rotation steps, each row followed by its count of steps
The counts run from 0 to 403.
[ -9  41  26 -18 -17   6 -22  41  -9  14  -7 -10 -43   9   5  27 -23  31
 -14   9 -24  16  41   8   6  20   6  19   4  40  41   1   5  -1  37   6
  26 -29 -29  35   3  -1 -30  32   0 -34  37 -16   8  12  22 -19  -1   8
   1  -3  25  35 -10  28  11  47  21  -3  27 -24 -10  17  39  29   7  34
 -26   2] => 61
[ -5  40  30  10 -12 -16 -32  22   1   4  -6  11 -52   2  14  36 -19  40
  26   7 -27  24  29 -18  -8  -2   4  -1   2  -2 -18   9 -21  15  13  41
  19 -20 -47  23 -12 -23 -63  23 -18 -33  35  -2   9 -24  25 -24 -42   6
 -17  -6 -24  -1 -34   1   3  21 -15   9  36  -3  14   9  34  19  10   9
  -6  25] => 5
[ -6  60  18  15 -26  -6 -36  28  -5  18   8   1 -54  16  -3  29 -19  39
  13 -17 -17  10  41 -13   6  12   0  11  11  16  -4  -4 -31   6  28  23
  25 -19 -29  28 -18   2 -61  15  -5 -33  45 -13  -1 -17  18 -32 -21  14
 -15  -2  -3  20 -18   5  16  25  -9  15  42 -13  11   8  38  18  15  40
 -24  -4] => 327
[-19  19  39 -20  26  -4  -4  23  10  18   0  28 -37  -8  12  38 -23  31
   8  19 -22  26  33  12   2   3  15   8  -8  40  -4   7   1   4  14  32
  13 -30 -38  21  10 -21 -40  33 -12 -46  22  -4  33   1  22 -10 -38  -3
  -7 -22   5  15 -55  12  18  13   6   0  11 -40 -13  30  23  51  14  -5
  -9  27] => 177
[ -6  45  23   2  -4   0 -40  30  -4  16  -3  -8 -56 -15  -8  33 -33  29
   7  -6 -18  21  40  -9  21  27   4  25  -2  36  14  27  -9  -3  38  20
   5 -19 -31  27  -2  13 -42  26 -18 -37  30  -8  17  -5  21 -17 -16  29
 -18   6  20  32 -13  18   3  29  24   6  26 -35   3  21  38  36  17  11
 -11   1] => 196
[ -1  48  21   3 -17  -5 -38  27  -4   1   6   7 -50  -3   6  37 -23  25
  22  -5 -20  39  40 -20   6   4  12   9   9  17  10   9 -16  17  28  35
  15 -17 -32  12 -13  -9 -59  31 -19 -34  33 -11  26  -7  17 -36 -45  18
 -18  16  11  22 -17   4 -15  26   3  12  19 -30  15  -3  30  20  20  24
 -19   2] => 148
[-18  54  11   2 -14  -4   2  30  -3  16  11  -2 -44  12  23  31 -17  42
   3  -6 -21  21  46 -21  -1  -7  11   6   4  24  15   6  -6  16  24  25
  21 -31 -40  17 -17   3 -49  32  -6 -29  27  -9  -4  -5  15 -32 -43  15
   3   4  -2  11 -21  20  30  50  13  13  29 -20  -8  30  33  23   7  39
 -27  15] => 369
[  1  41  31 -14 -14   2 -43  36 -11  13 -22  -7 -50   1 -11  27 -25  34
  -7  11 -20   5  37  19  14  33  -1  23  -1  29  22   2  -7 -15  30   8
  21 -26 -29  50   7  -1 -35  24   1 -41  44 -21  11   1  19 -13  19   8
 -12 -16  18  37  -9  19   9  35   6  -7  32 -19   3   4  48  28   5  22
 -12   1] => 154
[-16  29  19 -21  24 -18  -3  25 -11  19  -1  24 -36 -10  26  30 -14  30
   3   7 -33  16  32  29  -5 -15  10  -5   6  34   4  -1   4  42  26  19
  13 -31 -31  19  19 -29 -37  41  -9 -37  32 -37  40   3  -1 -19 -43 -17
  -2 -14  -5  27 -33   5  21  21  -3  10   8 -34 -13  13  41  23  30  23
 -28 -10] => 304
[-21  36  12 -25  17 -15 -20  19 -16   8 -15   7 -47 -18   7  25  -6  31
   9  12 -37  15  41  11 -17 -30 -17   9  -4  15   1  14   8  23  20  22
  10 -40 -54  29  19 -24 -30  48  -5 -27  33 -30  32  -1  -2 -19 -24  -9
 -15 -15  -6  30 -16  14  21  49  10   4  10 -28   0   0  59  11  18  23
 -14   1] => 160
[-20  21  34  -8  27 -21 -16  16   1  21  -7  29 -40 -12  10  40 -21  31
  14   7 -33  18  29  14  -2  -5   6  -1  -4  28 -12  11  -8  18  22  36
   0 -23 -42  14  15 -27 -46  33 -15 -44  28 -11  35  -7  16 -13 -50  -9
 -12 -18 -11  13 -50   0  12   7  -6   3  15 -34  -4  17  36  45  30  -2
  -7   9] => 355
[ -6  28  33 -25  12  -7  12  44 -14  22  -8  24 -33  10  23  31 -21  51
  -9  14  -9   6  41  17   4  23  22  -1  -6  42  19 -21  -5   7  20  15
  15 -32 -25  24   6  -6 -48  26   4 -44  30 -19  10   7  -3  -4 -29 -12
   3 -25  -5  22 -38  15  44  29  -8   1  25 -23 -24  27  34  40   2  16
 -16  15] => 174
[-13  40  20 -12 -10   0 -26  29 -13   7  -3  11 -44   0   1  46 -16  22
  15   2 -18  37  45 -20  -7  -7   0  11  -2  28  32   4  -4   8  31  36
   2 -28 -43   6  -7 -13 -38  41  -2 -31  29 -12  29  -1   3 -28 -41   4
 -19   8  16  24 -22  13 -12  43   7  -1  15 -43  12  -4  44  27  19  28
 -13   4] => 241
[  0  41  28 -14 -10  -3 -60  29 -11  -2 -14  14 -58  -5 -19  33 -20  25
  23   5 -12  23  42  -5  11  19  -3  16  -4  16   5   0 -17  -8  21  32
  12 -21 -31  30  -6 -17 -48  30  -4 -37  43 -14  35  -8   4 -26  -9   8
 -28  -9  12  34 -15   3 -13  20  -7   3  25 -31  20 -22  43  22  11   9
  -5   7] => 199
[-11  36  27 -10 -25  -4 -15  37 -12   4  -1   4 -47  21  25  36 -15  21
   2  16 -30  36  41  -1 -14 -11  18   1  13  11  35 -11   3  24  30  30
  30 -30 -38  17 -13 -29 -45  40  -2 -31  35 -15  16  -2  27 -34 -38  -1
   5   8  11  15 -22  17  -3  42   6  -2  23 -16   5  -4  30  13  10  37
 -24  14] => 190
[-12  39  25 -11 -15   9 -22  38   3  17   7 -11 -49  15  10  23 -23  23
 -16  13 -26  20  44  11   4   9  14  19  12  36  31  -1   6   0  31  10
  39 -26 -26  37   2  -3 -35  35  -7 -34  34 -13   7   8  37 -28  -4  12
   7  -2  27  24 -19  31  21  37  20  -4  27 -18  -7  26  30  32   9  34
 -29  12] => 237
[-16  19  43  -3  10 -17 -21  19   6  15 -12  21 -45 -14  13  44 -20  29
  12  16 -40  28  21   6  -5   3   8  -2  -8  19  -8  15 -10  18  25  37
   0 -22 -50  14   7 -27 -48  31 -22 -44  28  -5  27 -10  31  -7 -49  -1
 -11  -6 -13   1 -48   1  -2   9  -3  -1  19 -25  -2  18  32  41  23  -4
   1  16] => 179
[ 17  38  21 -24  -4 -15 -31  42 -15  -3 -23  -5 -55 -21  14  11 -18  44
  -4  17 -27  -3  31  35  15  32  15   7   0  13   4   2   2  15  22  -5
  33 -29 -27  55  12 -10 -47  25 -18 -38  37 -41  14  -5   6 -11   6   6
   2 -22   0  32 -10  12  24  30  -1   6  27  -2 -11   3  49   4   2  12
 -21  -1] => 298
[ -2  25  42 -20  -1  -4 -11  39  -4  16 -19  25 -41  17  17  28 -18  51
  -5  20 -18  -1  38  18   3  32  19   2  -5  24   3 -21 -13  -3  13  17
  27 -26 -29  40   0 -15 -50  17   4 -45  39 -11   4  -4  16  -4  -7  -9
   3 -35  -7  12 -40  13  32  19 -18  -2  38  -7 -15  22  34  34  -5   8
  -5  31] => 267
[-14  44  25 -16 -15   6 -36  25 -17  16  -7  11 -43  22  -6  32 -13  21
   3   5 -22  15  46  11 -13 -10 -13  17  12  20  20 -16 -10   5  28  22
  26 -29 -33  28  -1 -24 -30  37  18 -34  49 -23  23   1   9 -31  -6 -14
 -17 -13  15  26 -14  12   3  39  -6   0  21 -27  10 -12  55  18  13  46
 -19  -2] => 108
[ -9  33  12 -27   8 -14 -21  25 -17   2 -14  10 -49  -7  20  16  -7  30
   6  21 -36   6  35  34 -11 -19  -2  -1  11   8   2  -5  11  29  17  11
  33 -37 -38  41  19 -32 -33  45  -4 -32  41 -42  29  -3  -3 -23 -10 -17
   0 -24  -5  30 -16  11  26  40   0   4  11 -10  -7  -8  55   3  14  27
 -23  -5] => 253
[ -7  38  23 -30   0   0 -29  34 -16   9 -21 -10 -46  -9  -2  15 -14  35
 -11  22 -26   3  39  18  -1  10 -11  23  -5  24  17   8  11  -3  22   4
  25 -35 -40  51  17  -8 -23  37   0 -31  39 -22  15   2  17 -11  16   5
  -4 -24  11  33  -9  30  25  47  16  -9  25 -19  -8  10  56  22   3  22
 -11  11] => 381
[  3  31  11 -38  12  -9 -15  37 -12 -15  -9  18 -49 -24  25  19  -7  32
  13  21 -15  30  44  11   5  -7  19   8 -14  21  12   6  21  17   4  20
  17 -40 -37  31  15 -19 -46  49 -13 -28  19 -34  35   6 -10 -21 -27   7
  -6 -17   9  35 -25  18  20  42  12   6  -1 -31  -6   1  35  11   5   2
 -20  19] => 208
[ -7  31  36 -28 -16   7 -38  36 -17   1 -22   9 -46   7  -2  39 -14  19
   3  23 -20  28  45   6  -7   8   0  16  -1  19  41  -9   5  -2  25  25
  14 -33 -34  28   4 -25 -33  39   9 -34  41 -16  27  11  14 -21  -5  -5
 -13  -7  27  31 -16  18 -14  44   7 -10  17 -32   9 -14  45  28   6  21
 -10   8] => 333
[-14  51  20  -1 -22   5 -29  29  -9  24   0 -11 -50  22   7  19 -21  30
 -11  -2 -35   5  40  17   0   4   1  13  21  24  16  -9 -11   8  36   7
  35 -25 -28  43  -5  -5 -36  23   2 -31  47 -19   1  -3  29 -32   1   3
   2  -8  12  24 -10  20  24  38   9   5  34 -10   0  11  46  18  13  50
 -33  -5] => 59
[-17  38  18 -25  -7  -2 -24  25 -19   2 -14  12 -45   4  -2  36  -5  28
  11  11 -23  22  49  -6 -16 -20 -16   9  -7  14  22  -1   6   6  19  30
   7 -37 -48  22   4 -25 -30  48  12 -32  38 -20  25   1  -3 -22 -19 -11
 -20 -11   4  32 -14  13   5  55   3  -3  12 -36   7 -14  57  18   9  28
 -11   6] => 335
[-22  54   9   6  -2   1 -19  21  -1  25  11  -8 -43  -4   1  29 -26  33
   3 -14 -24  16  42 -14   6  -2  -6  20   4  37   9  20 -11   6  33  17
  17 -26 -38  25  -2  10 -39  29 -14 -32  30 -11   8  -7  20 -28 -27  22
 -12   1   6  27 -13  23  29  39  26   9  27 -34  -4  33  39  32  22  37
 -25  -1] => 194
[-17  46  16  -6  -5  -7 -30  18 -15   7   0  14 -44   2  -3  41 -17  27
  18  -5 -17  27  48 -22  -5  -7 -11  13  -2  24  16   9  -9  10  27  35
   2 -27 -41  10  -4 -12 -41  36   3 -31  32 -17  27  -6  -1 -25 -37   3
 -29   1   5  29 -15   7   0  40   6  10  17 -47  13   0  47  24  18  28
 -12   0] => 242
[ -4  36  26 -20   0 -15 -44  24 -19   7 -28   6 -51 -11   2  19 -12  35
   8  17 -42  -3  28  33  -8  -3 -12   5   2   6  -1   0  -2  19  21  10
  23 -30 -41  49  18 -29 -32  32   0 -36  49 -34  27  -8  12 -17   7 -13
 -13 -25  -8  31  -9   7  11  28 -10  -1  22  -5   1 -12  63   9  13  19
 -10  -7] => 26
[-15  23  33  -6  14 -22  -3  24 -13  22 -12  24 -33  -6  22  47 -24  37
   2   6 -36  15  28  15  -5   5  14 -10  -3  31  12   3  -8  36  34  28
  -8 -22 -36   9   6 -25 -44  29  -9 -44  30 -18  27  -1  11  -7 -54 -13
  -4  -5 -14  16 -40   1  11  22  -5   5  18 -28 -13  20  42  36  23  10
 -15  -7] => 129
[-12  38  25  -1 -23 -11  -4  39 -13  11  -7   3 -42  20  32  38 -17  32
   1  15 -39  30  35  -6 -17  -9  14  -6  13   9  28  -5   1  31  27  25
  23 -30 -41  16 -12 -23 -45  36  -8 -31  34 -13   5   0  30 -31 -43  -3
   8   7  -5   6 -24  19   8  44   5   1  27  -5  -4  12  35  15   9  39
 -21  14] => 367
